0: array([-0.88, -0.41, -0.11, 0.51, -0.82, -0.92, 1.73, 1.55, -0.57, 2.37,
       0.62, 3.55, -0.78, -1.02, -0.70, -0.40, -0.22, 1.46, -0.69, -0.81,
       -0.80, -1.18, 0.49, 0.97, -1.54, 1.13, 0.28, -0.26, -0.55, -0.38,
       -0.31, -1.28])
1: array([1.15, 4.89, -0.63, 0.64, -1.39, -0.96, -0.93, -1.03, 3.77, 2.90,
       1.49, -1.28, 2.38, -1.88, -0.76, -1.16, 2.11, 1.18, -0.98, 2.77,
       1.75, -1.48, -1.10, 5.32, -1.74, -0.55, 0.79, -0.41, -1.70, -1.34,
       0.82, 2.48])
2: array([2.16, -0.46, 0.21, -1.54, 2.51, -0.63, -0.74, -0.58, -0.19, -0.76,
       -0.43, 1.10, -0.92, 0.28, -0.28, -1.28, 0.12, 1.60, 0.56, 0.74,
       -0.98, 0.17, -0.43, -0.81, 5.64, -0.48, -0.24, 0.79, 0.57, 3.31,
       -0.56, -0.92])
3: array([-0.31, -0.44, -0.18, 0.46, -1.02, 0.48, -0.79, -0.80, -0.04, -0.60,
       0.43, -1.37, 2.09, -0.90, -0.25, 0.77, 0.82, -1.22, -0.16, 0.34,
       0.72, -0.63, -0.33, -0.10, -1.10, -0.55, 0.64, -0.29, -0.35, -1.60,
       0.39, -0.11])
4: array([-0.06, 2.00, 0.92, -1.02, -1.40, 1.84, -1.07, -0.22, 0.38, -1.65,
       -0.35, -0.51, 1.52, 0.31, 2.17, -1.83, 0.40, -0.89, 0.50, 0.06,
       2.03, 1.72, -1.31, -0.52, 2.31, -0.65, -0.29, 1.21, -1.17, 0.58,
       0.71, 3.36])
5: array([-0.08, -0.80, -0.03, 2.06, -0.56, -0.59, -0.56, -0.83, -0.16, 0.55,
       0.06, -1.17, -0.21, -0.71, -0.19, 0.01, 0.21, -0.50, -0.24, 0.16,
       -0.37, -0.60, 0.24, -0.47, -0.70, -0.32, 0.19, -0.38, -0.33, -1.41,
       -0.14, -0.76])
6: array([0.00, -0.97, -0.40, 0.71, -0.27, 0.04, -0.08, -0.25, -0.12, -0.21,
       -0.24, -0.65, -0.57, -0.13, -0.91, 0.35, 0.11, -0.24, 0.05, -0.36,
       -0.64, -0.50, 0.13, -0.43, -1.29, -0.03, 0.00, -0.45, 0.30, -0.53,
       -0.51, -1.33])
7: array([0.10, -0.69, -0.38, 1.21, 0.60, -0.84, 1.21, -1.05, 0.54, 3.01,
       1.09, 0.35, -0.48, -1.23, -1.21, 2.91, 1.00, 0.51, -0.82, 0.66,
       -0.63, -1.45, 1.03, 1.33, -1.26, -0.19, 0.56, -0.76, 0.30, -1.29,
       -0.49, -1.32])
8: array([-0.22, -0.89, -0.32, -1.21, 5.19, -1.09, 2.49, 0.76, -0.36, 2.28,
       0.04, 0.44, -1.50, -0.27, -1.26, 0.35, -0.19, 0.80, -0.26, -0.46,
       -1.35, -0.73, 1.34, 0.48, 0.12, 0.83, -0.34, -0.19, 0.50, 1.58,
       -0.78, -1.56])
9: array([-0.61, -0.54, 1.04, 0.47, -1.35, 0.89, -1.10, 0.20, -0.21, -1.16,
       -0.25, -1.79, 0.95, -0.22, 1.15, -0.39, 0.10, -1.19, 0.30, -0.43,
       0.50, 0.72, -0.53, -0.89, 0.03, -0.43, -0.20, -0.01, -0.25, 1.31,
       0.51, 0.27])
10: array([0.06, -0.34, -0.53, 0.66, -1.81, -0.21, -0.48, -0.32, -0.05, -0.53,
       0.36, -1.06, 1.02, -0.84, 0.34, -0.11, 0.45, -1.01, -0.16, 0.13,
       0.40, -0.61, -0.56, -0.62, -1.17, -0.25, 0.58, -0.34, -0.45, -1.93,
       0.34, 0.05])
11: array([0.29, 1.72, 0.62, -0.73, -1.40, 0.88, -0.74, -0.32, 0.73, -0.91,
       -0.21, -0.88, 2.82, -0.74, 0.59, -1.53, 0.49, 0.41, 0.04, 0.29,
       1.78, 0.12, -1.20, 0.28, 0.21, -0.59, 0.06, 0.65, -0.83, 0.21,
       1.04, 2.32])
12: array([-0.01, -1.25, -0.54, 1.25, 0.20, 0.05, -1.05, -0.86, -0.42, -0.83,
       -0.21, -1.96, -0.44, 0.34, 0.91, 0.97, -0.34, -1.14, 0.37, -0.23,
       -0.36, 0.22, -0.01, -1.10, 1.07, -0.48, -0.35, -0.18, -0.01, -0.42,
       -0.14, -0.85])
13: array([-0.04, -0.53, -0.63, 0.02, -0.25, 0.44, -0.91, -1.12, -0.01, -0.78,
       -0.25, -1.58, 0.10, 0.04, 0.75, 1.98, 0.11, -1.14, 0.08, 0.67,
       0.02, -0.26, 0.13, -1.02, -0.94, -0.46, -0.04, -0.25, -0.05, -1.94,
       -0.07, -0.92])
14: array([0.38, -0.46, -0.59, -0.05, 0.41, -0.54, -0.82, -0.90, -0.39, -0.69,
       -0.12, -1.76, -0.33, -0.15, 0.78, 0.42, 0.01, -0.99, 0.12, 0.40,
       -0.08, -0.36, 0.45, -0.83, 0.07, -0.23, -0.19, -0.18, 0.02, 0.87,
       -0.13, -0.62])

array([0.24, -1.07, -0.20, -0.36, 0.35, 0.02, -0.86, -1.21, -0.09, -0.38,
       0.01, -1.72, -0.52, 0.11, 0.37, 3.04, -0.28, -1.38, 0.08, 0.69,
       -0.06, -0.29, 0.05, -0.47, -0.01, -0.27, -0.18, -0.39, -0.20, -1.55,
       -0.05, -1.00]) 13 12
array([-0.06, -0.90, -0.51, -0.31, 1.08, 0.79, -1.34, -0.69, -0.37, -1.00,
       -0.02, -1.48, 0.24, 0.22, 0.56, 1.00, 0.03, -0.91, 0.25, 0.58,
       -0.26, 0.09, 0.39, -0.97, 0.03, -0.54, 0.19, -0.27, -0.29, -0.18,
       -0.15, -0.51]) 14 12
array([0.00, -0.99, 1.94, 0.53, -0.85, 0.19, -1.43, -1.12, -0.29, -0.56,
       0.12, -1.13, -0.35, 0.02, 0.31, 0.92, -0.01, -0.58, 0.12, 0.27,
       0.04, -0.34, 0.04, -0.66, 0.15, -0.60, -0.13, -0.37, 0.10, -0.85,
       -0.22, -0.91]) 12 5
array([-0.45, -0.98, -0.39, 2.07, 2.43, 0.23, -0.82, -0.21, -0.33, -0.52,
       -0.25, -1.08, -0.78, 0.74, -0.78, 0.96, -0.41, 0.02, 0.09, -0.40,
       -0.54, -0.08, 0.39, -0.97, -0.48, 0.20, -0.07, -0.18, 0.59, -0.28,
       -0.27, -1.13]) 6 12
array([0.02, -0.86, -0.97, 1.25, 1.61, -0.94, 0.21, -0.11, -0.26, -0.62,
       0.03, -0.92, -0.86, 0.16, -0.48, 0.29, -0.24, -0.56, -0.19, -0.17,
       -0.55, -0.48, 0.27, -0.11, -0.46, 0.36, -0.24, -0.51, 0.77, -0.81,
       -0.43, -0.97]) 6 5
array([-0.80, -0.68, -0.26, 0.63, -0.01, -0.27, -0.21, -0.39, -0.02, 0.68,
       0.64, -0.65, 0.54, -1.04, 0.24, 0.89, 0.00, -0.32, -0.28, -0.05,
       0.15, -0.88, 0.19, -0.24, -1.44, -0.36, 0.41, -0.55, -0.20, -1.58,
       0.30, -1.00]) 5 6
array([-0.55, -0.83, 0.02, -0.21, 0.67, -0.45, -0.70, -0.97, -0.37, -0.51,
       -0.17, -1.22, -0.54, -0.31, 0.21, 0.99, -0.43, -0.99, -0.08, -0.06,
       -0.30, -0.17, 0.40, -0.91, -0.21, -0.55, -0.40, -0.22, 0.62, -1.84,
       -0.06, -1.17]) 13 12
array([0.03, -0.96, 1.50, 0.30, -0.29, -0.22, -1.23, -0.93, -0.63, -1.14,
       -0.17, -1.89, -0.29, 0.27, 0.94, 0.57, 0.01, -1.42, 0.53, 0.47,
       -0.22, 0.19, 0.54, -0.93, 0.99, -0.39, -0.19, -0.09, 0.26, -1.60,
       -0.09, -0.77]) 12 13
array([0.40, 2.41, -0.20, -0.28, -1.82, 0.51, -0.88, 0.38, 0.25, -1.50,
       -0.35, -0.62, 0.64, 0.12, 0.47, -1.81, -0.07, -0.51, 0.60, -0.43,
       1.74, 1.58, -1.27, -0.12, 1.31, -0.52, -0.32, 1.12, -1.24, 3.31,
       0.90, 5.27]) 4 11
array([-0.71, -1.28, 1.94, -1.27, 2.22, 3.50, -1.52, -0.30, -1.30, -2.00,
       -1.07, -1.76, -0.97, 7.51, 3.36, -0.37, -1.16, -1.64, 2.37, -1.03,
       -0.64, 6.51, 0.34, -1.87, 8.81, 0.07, -1.02, 1.67, 1.75, 3.91,
       -0.10, -0.53]) 2 4
array([-0.90, -0.74, -0.44, 0.91, 2.49, -0.91, 3.27, 1.08, -0.34, 1.56,
       0.43, 2.30, -0.67, -0.85, -1.16, -0.54, -0.61, 2.38, -0.60, -0.81,
       -0.87, -0.92, 0.54, 1.76, -1.14, 1.00, 0.38, -0.36, -0.25, -0.09,
       -0.36, -0.35]) 0 8
array([0.57, 4.01, -0.21, -0.83, -1.34, 0.16, -0.49, 0.13, 1.53, -1.22,
       -0.01, -0.59, 1.38, -0.96, -0.04, -1.81, 0.20, 0.32, -0.19, 0.12,
       1.61, 0.17, -1.37, 0.77, -0.73, -0.09, 0.36, 0.90, -1.45, -1.35,
       0.84, 4.38]) 11 4
